One turn moves each row of this set onto another row. After a few examples, where does it send each row asked below?
Q628: [ -7  -3  21  11  10  -2  27  -2  -4 -28  -5  -2  20 -13  10  16   1  -1
   8   3 -19  27]
Q472: [  7 -23  14  11   4  18  39  -7   2   5   6  -6  19  -8   5  12   8 -14
   4  -3  -5  -3]
Q133: [  1 -11  -2 -27   5 -16  16 -18 -14 -20   3  -3   8 -26  -7   7  11 -15
  10  -5  13  -8]
Q723: [-21 -18 -12   1 -14  12   7  -1   0 -15 -14  14  -7   3  13  -2  -4  11
  -7   0  -3   8]
Q23: [ -9   8  21  15  -7   4  28  -2  -4 -12  -5  -2  -6  -3  12  22   9 -11
  15  -2 -22  23]
Q138: [ -5  -7  -4 -17   8 -13  14  -4  -5  -4 -11   9 -15 -20  -3 -13  15 -20
  22  -4   4 -16]
Q53: [-11  -8 -12  -5  -3   4   7  -3  12  -4 -15  10 -21 -15  15  -9   6   8
  18 -11  -2 -11]
Q309: [ 16 -14  12   9   4  -1  41  10  -1 -17  15 -12  12 -11   9   7  10 -10
   5  -5 -16  17]
Q45: [ 19  -4   2  21   1   1  36  -2  -2  -4  20   5  11 -14   8  19   7 -19
  11  -7   0   1]
Q930: [  5   2   3 -26  -5  -5  25 -10 -23  -3  -7  15   7 -21 -11   4 -13   8
   0  -4  17  12]
Q998: [  3   4   8 -15   1  -8  22   8 -14 -13   3   9   6 -19 -13   0  22 -16
  13  -1  19 -20]
Q655: [  3   0  -7 -22 -10  -7  30   2 -23  -6 -13   9  -1 -27  -7   0  -9   3
  -1  -8  17  20]
Q577: [  0   0  12  23  -1   5  25  -9   2   8  -3   5   6   2   5  28  15 -22
   9  -5 -10   4]
Q699: [  2  13  -1 -21 -17 -16  29  -2 -19 -10   2  12   7 -18 -10   2   2   6
  -7 -11   4  19]
Q429: [-15 -11  20  15  -1  15  27  -8   3  -2 -14  -5  23 -10  11  25   8  -3
   9   0 -12   8]
Q35: [ -1  -5   6 -19  11   1  14   4 -18 -11 -15  11   5 -16  -9   5   5 -11
  18   9  25 -16]
Q96: [  0  -2  -4  -2   4  10   0  11  14 -13 -13   4  -7   1  11   7  23  -3
   9  -2   2 -22]
Q477: [ -3  -4  -8 -10  -3   6  10  -1   1  -5 -20  14 -20  -5   7   1 -12  19
  -9  -7  -4  18]
Q456: [ -1   7 -11  -8 -14   3   8   1   9  -9 -14   6  -6   2  13   7   3  18
 -10 -12 -14  16]
Q183: [-11  -4  27  24  -1   3  25  -4   5  -2  -5   1  19  -9   2  24  16  -5
   5  -6  -9  10]
Q686: [ 15 -16  15   7  15   2  39  -2  -6 -22  15  -2  17 -12   4   2   1 -13
   2   0 -13  16]
Q421: [ 10  -1 -11 -19  -5   8   6 -10   1  -7 -17   5  -5  -8  11   2 -16  18
  -8  -3  -6  17]
Q758: [ -4   1 -16 -17   0 -28  22  -6 -16  -5 -13  17   1 -22  -7  -7   5 -12
  10 -13   9  13]
Q395: [-13 -24   0 -11  11   0   4  -8   3 -11   1  11  -9  -2   4   7   9  -1
  10   5   0 -27]
Q172: [  4  -8  -7 -11  12  14  -6   6   6 -15 -25   2  -7  -4  14   3   3  -1
  11  10   2 -10]
Q976: [ -1  -8  -4  -7  17   4  -6   1  11  -5 -20   9 -16 -11   6   8   5   0
   8   4   0 -17]
Q861: [ -7  -5 -14 -16 -19  -5  19 -12 -18 -23 -13   0   8 -21   1  -1  -1  -3
  -7 -10  10  26]
Q674: [ 10 -14  15  17  -5   5  35  -2   6   7  12  -8  20 -16   4  15  12  -9
   2  -6 -10   0]
Q165: [ 10   5  11  13  -5   0  39   4  -9 -24  17  -2   0 -17  14  12   3  -7
  17  -4 -12  20]
Q726: [ -5  -3  26  16   8  -3  31   8  -1 -25  -2  -4  10  -4   5  14  14  -6
   9  -4 -15  27]
Q76: [  5  -3  -3 -19  10  -9  14   3 -14  -7 -13   4   2 -33  -8   6   9 -15
  15   3  20 -16]
Q901: [-10   0 -23  -4 -10 -10  16  -6   0  -6 -17  18  -6 -17  11  -3  -4  15
   6 -21   4  18]

Q421 goes to Q930
Q655 goes to Q76
Q472 goes to Q429
And these:
Q138 goes to Q53
Q395 goes to Q723
Q726 goes to Q309
Q45 goes to Q577
Q998 goes to Q96

